Every row has a hidden score. How much higher is the second row's score than the first row's in each pair? 10 means about the same, 20 much higher and 0 much lower. The score is a weighted sum of the row's numbers plus the product of two more (or one squared), each taken from its middle value.
[-0.5  0.1 -0.6 -0.3  0.1  0.3  1.7 -0.6  0.7 -0.6]
[-0.1  1.   0.3 -1.2  0.3  0.5 -0.3  1.4 -0.5 -0.4]: 10
[-0.4 -1.2 -0.9 -0.6 -1.  -0.1 -1.4 -1.3  2.1 -1.3]
[-0.7  0.1 -1.7 -1.  -0.8 -0.4 -1.3 -0.2  1.  -1.9]: 5
[-0.9 -0.3  0.2  1.1 -2.   0.1 -0.5  0.4 -0.5  0.7]
[ 0.2  1.   0.3 -1.4  0.4  0.6 -0.4  0.6  0.1 -1.7]: 14
[ 0.2  0.4  0.2 -0.3  1.2  0.3  0.4  1.7 -0.3 -0.3]
[-1.   0.5 -1.4 -1.4  0.6  0.5 -1.4 -0.2  0.2 -2.2]: 8
[-0.3  1.1  0.5 -0.3 -0.1  0.3  1.   1.6 -1.1  1. ]
[ 0.3  0.2 -0.7 -1.1 -0.1  0.  -0.6  1.6 -1.1 -0.5]: 15
[ 1.9 -1.3  1.6  1.4 -0.3  1.1  0.2 -1.9  0.3  0.1]
[ 0.1  0.   0.6  0.1 -0.7  0.4 -0.7  0.8 -0.2  0. ]: 8
[ 1.5 -0.7  1.6 -0.7  0.1  2.8 -0.1 -0.7  1.6 -1.4]
[ 0.1  2.2  2.2  0.7  1.2 -1.8  0.4  1.2 -1.8  1.4]: 1
[ 1.2 -1.8  0.9  0.9 -0.7  1.2 -0.1 -0.3  0.4  0. ]
[ 1.   1.3  0.  -0.8  0.5 -0.1 -0.7  1.5 -0.4  0.6]: 5
[-1.4  0.4 -1.5 -2.2  0.5  1.5 -0.3  0.6  0.8 -1.8]
[ 0.7 -0.2  0.1  0.4  1.2  0.1  0.7 -1.   1.  -0.7]: 9
[-1.3  0.  -1.   0.1  0.1  0.3  0.4  0.6 -0.2  0.4]
[-1.6 -2.1 -2.4  0.1  0.8  0.  -1.4  0.1  1.1  0.4]: 13
[ 0.7 -1.  -0.2  0.4 -0.2 -0.9 -0.6 -0.1  0.7 -0.1]
[-0.7  1.3  0.3 -0.1 -0.8 -1.2 -0.7  1.9 -1.1 -0.3]: 5
[ 0.1 -0.5  0.2  1.   1.  -2.6 -0.5 -0.6 -0.9  0.7]
[ 0.7  0.6  0.7  0.6 -0.7  0.1 -0.5 -1.2 -0.4  0.6]: 9
[-0.5 -0.1 -0.9 -0.2  0.6 -1.1 -0.3  0.6 -0.9  0.9]
[ 1.2  0.8  0.9 -0.5 -0.8 -0.6  0.   0.4  0.3 -0.6]: 10
[-0.3 -0.4 -0.9 -1.1  0.7  1.3  0.6  0.3 -0.4  0. ]
[ 0.   0.7 -0.9 -2.2  1.   1.2 -0.1  1.7 -0.2 -1.1]: 11
[-0.1 -0.5  0.5  1.2  0.7  0.3 -0.7  0.3 -0.8  1.3]
[-0.9 -1.  -1.2 -0.5 -1.3 -0.1 -0.5 -0.9  1.7 -1.7]: 12
[ 0.9 -0.3  0.8  1.8  0.  -0.6 -1.1 -0.1 -0.2  0.5]
[ 0.3 -1.2  1.3  0.  -1.   0.6  0.7 -1.   1.6 -0.6]: 15
[ 2.2 -0.2  1.5  0.2  0.4  0.2  1.  -0.9  0.4  0.2]
[-0.7  0.  -0.3  0.  -0.3  0.7 -1.9  1.3 -0.5  0.3]: 6
[ 1.   1.4  1.3 -0.1 -0.3 -0.5 -0.4  2.1 -1.3  0.4]
[ 0.7  0.5  0.2 -1.1  0.2 -0.5  0.1 -0.4  0.6 -0.8]: 12
[ 1.8  0.6  1.2  1.4 -0.5  0.6  0.4 -0.9 -0.2  0.7]
[ 0.  -0.1 -0.6 -1.9  1.   0.7  1.3 -0.4  0.9 -1.1]: 15
[ 0.2 -2.1  0.5  1.1 -0.8  1.6 -0.3 -0.6  1.5 -0.1]
[-0.8 -1.3 -1.1 -0.2  0.6 -0.9  2.  -0.1  0.9 -0.9]: 14
[-1.1 -1.6 -0.6 -0.2 -0.6  0.2  0.7 -1.1  0.2 -0.7]
[ 1.2  0.2  0.1 -1.   0.5 -0.1  2.   0.5 -0.1  0.6]: 12
[-0.1 -0.2 -0.5  1.1 -0.5 -1.   0.8  0.2 -0.9  0.8]
[-0.2  1.   0.1  0.1  0.4 -0.3  0.5 -0.1 -1.3  0.4]: 5
[ 0.2  1.9 -0.6 -1.8  2.2  1.1  0.1  1.4 -0.3 -0.2]
[-0.6  0.2  0.3 -0.8 -1.7 -0.9 -0.7  0.6  0.6 -0.9]: 13
[-0.1 -1.1  0.2  1.7 -0.3  0.8  1.2  0.3  1.  -0.2]
[-0.7 -0.3 -0.9 -0.3  0.6  0.3  1.7 -0.4  0.4 -0.9]: 6
[-0.5  0.2 -1.2 -1.2  0.7  0.3 -0.2 -0.9  0.5 -0.4]
[ 0.5  0.9 -0.4  0.2  1.5 -0.6  0.9  0.2 -0.5 -0.3]: 9
[ 0.4  0.5  0.3  0.5 -0.5 -0.7  1.5 -0.3 -0.3  1. ]
[-0.9 -0.2 -0.2  0.1 -0.7  0.9  0.5 -0.5 -0.1  0.6]: 11
[ 0.1 -0.3 -1.4 -0.5  0.1  0.6  0.  -0.5  0.1 -0.7]
[-1.3  0.2 -1.2 -1.4  0.8  1.3 -0.8  1.5  0.2 -1.4]: 10
[ 1.1  1.4  1.1  1.   1.3 -0.5  0.4  0.9 -1.6  1.7]
[ 1.1 -0.1  0.5  0.1 -1.3 -0.6  1.4 -0.6 -0.2 -0.4]: 12
[ 0.7  0.8  0.7  1.1  0.6 -0.7  1.8  0.5 -1.3  0.8]
[-1.3 -1.3 -1.8  0.5  0.3 -0.3 -1.3  0.4 -0.1  0.6]: 8
[-1.3 -1.2 -0.7  0.5 -1.6 -0.6 -1.3  1.6  1.2 -0.1]
[-0.8  0.8  0.4  1.3 -0.1 -1.1  0.8 -0.6 -1.1  1.6]: 5
[-0.4  0.3  0.9  1.4 -0.2  0.6 -1.2 -1.3 -0.7  0.6]
[-0.1 -1.3 -0.9  0.9  0.8 -1.  -0.9  0.   0.   1.6]: 10
[ 0.7 -0.1 -1.3  0.4 -0.4 -1.1 -1.4 -0.7  0.2 -0.6]
[-1.5 -0.2 -0.8 -0.1 -0.6  0.1  0.8  0.2  0.4 -0.5]: 9
[-1.   0.9 -1.3 -2.2  0.8 -0.8  0.2  0.7 -0.7 -0.4]
[-2.2 -0.1 -0.1  3.1 -1.9 -1.7 -2.1 -0.7 -0.7  1.6]: 6
[ 0.3 -0.1  0.7  1.4  0.6  0.4  0.4 -0.7 -0.6  1.2]
[-0.3 -1.3 -0.4  0.2  0.1 -0.4  1.9 -1.3  0.8  0. ]: 13
[ 0.9  0.5  1.8  1.   0.9  1.4  0.  -1.4 -0.9  1.6]
[-0.6 -0.5 -0.1  1.2  0.7 -1.   0.  -0.5 -0.3  1.7]: 5
[-1.6  0.4 -0.8 -0.9 -1.5  0.6  0.7 -0.7  0.4 -0.7]
[ 0.1  1.6  1.8  0.4 -0.2  0.2  0.8  0.3 -0.2  0.3]: 8
[ 0.2 -0.8  0.2  0.9 -0.5 -0.6  0.7 -2.1  1.   0.1]
[ 1.  -0.8  0.6  0.2  1.9  1.3 -0.1 -1.3 -0.4  1. ]: 11
[ 0.4  0.4  0.7  0.8 -1.9 -1.  -0.1  0.1 -0.6 -0.1]
[-0.5  1.4  0.2 -1.2  0.   0.5 -0.7  2.1 -1.   0. ]: 10
[ 2.  -0.2  1.4  0.   2.3  2.3  0.7 -1.3  0.1  0.8]
[-1.7 -1.1 -2.   0.6  0.6 -1.  -1.  -0.6  0.4  1.4]: 6
[ 1.5 -0.5  0.2 -1.2  0.6  0.3  0.3 -0.3  0.7 -0.4]
[ 0.2 -0.5  0.1  1.   0.6  1.7 -0.6 -1.7  1.   0.3]: 9
[ 0.5  0.1  0.2  0.1 -1.   0.6 -1.  -0.6  0.1 -0.4]
[-2.4 -1.  -1.3  0.5 -0.8  0.3  0.4  0.1  0.4  0.1]: 9
[ 0.1 -1.2 -1.1  0.3 -0.5 -1.4 -1.3 -1.   0.5  0.3]
[ 0.7  0.4  0.6 -0.3 -1.1 -0.4 -0.3  0.7 -0.2 -0.5]: 10
[ 1.8  0.7  1.3  0.3 -0.1  0.  -0.6  1.3 -1.   0.8]
[ 0.1  0.8 -1.9 -0.4 -0.6  0.3 -1.1  0.5  0.6 -0.6]: 6
[-1.7 -1.5 -1.   1.   0.1 -0.8  0.  -0.9  0.7  0.4]
[-0.2 -0.3 -0.5 -1.2  2.   0.6  1.7 -0.2  0.3 -0.5]: 12
[ 1.3  1.8  0.9  0.3 -0.9 -0.3  0.5  0.5 -1.1  1.3]
[ 0.6  0.4  0.2 -1.   0.4  0.6 -0.7  0.9 -0.8 -0.3]: 14
[-0.5 -0.5 -0.2  0.5  0.2 -0.5  1.3  0.6  1.2 -0.8]
[ 0.9  1.6 -0.1 -0.9  0.6  0.  -1.3  1.2 -1.3 -0.9]: 5
[-0.4 -1.5 -0.1 -0.2 -0.3  0.6  0.3 -0.8  1.4 -0.9]
[ 1.9 -0.2  0.5  1.3 -0.6 -0.8 -1.3 -0.8  0.3  0.7]: 7
[ 0.  -2.8 -1.1  1.2 -0.3 -0.3 -0.8 -0.8  1.4 -0.3]
[-0.1 -0.1  0.   0.7  0.5 -0.5  1.2  0.  -0.4  1.1]: 3
[ 0.5 -1.5  0.1 -1.6  0.6  1.7  1.6 -2.   1.6 -1.9]
[-0.1 -0.4 -0.8 -0.5 -0.6  0.1 -0.8  0.9  0.5 -0.5]: 4
[-1.3 -0.3 -0.9  0.   0.8  0.8 -0.1  0.6  0.3  0.5]
[ 1.4  0.5  1.4 -0.3 -1.2  0.4 -0.5  1.3 -0.9  0.5]: 11
[ 0.7  0.  -0.7 -0.3 -0.5 -1.1  0.1  0.2 -0.4  0.3]
[-0.2  0.  -0.5  0.2  0.4  0.1  0.1 -0.2  0.2  0.3]: 7
[ 1.7  0.4  1.1 -0.1  0.8  0.2 -0.3 -0.1 -0.2 -0.1]
[ 0.8  0.1  1.   0.6 -1.9  0.7 -1.   0.2  0.7 -0.5]: 9
[ 0.8  0.9 -0.2 -1.1  1.9 -0.2  1.   0.  -1.1  0.5]
[ 0.  -1.4 -1.   0.8 -0.6 -0.8 -0.6 -1.3  1.4  0.3]: 10
[ 2.3 -0.3  0.6 -0.4  1.7  1.2  2.4 -1.4  0.4 -0.1]
[-0.1 -0.6 -0.2  0.1 -0.4 -0.5 -1.4  0.8  0.2  0.2]: 7
[ 0.4 -0.7  1.  -0.5 -0.8  1.3 -0.3  0.4  0.7 -0.3]
[-1.1 -1.5 -1.8  0.  -0.8 -1.   0.4 -1.8  1.7 -0.2]: 8
[ 1.1  0.5  0.2  0.  -1.2  0.6 -1.9  0.8 -1.   0.1]
[-0.7  1.3  0.1 -0.8  0.5 -1.1  0.1  2.3 -0.4 -0.7]: 12
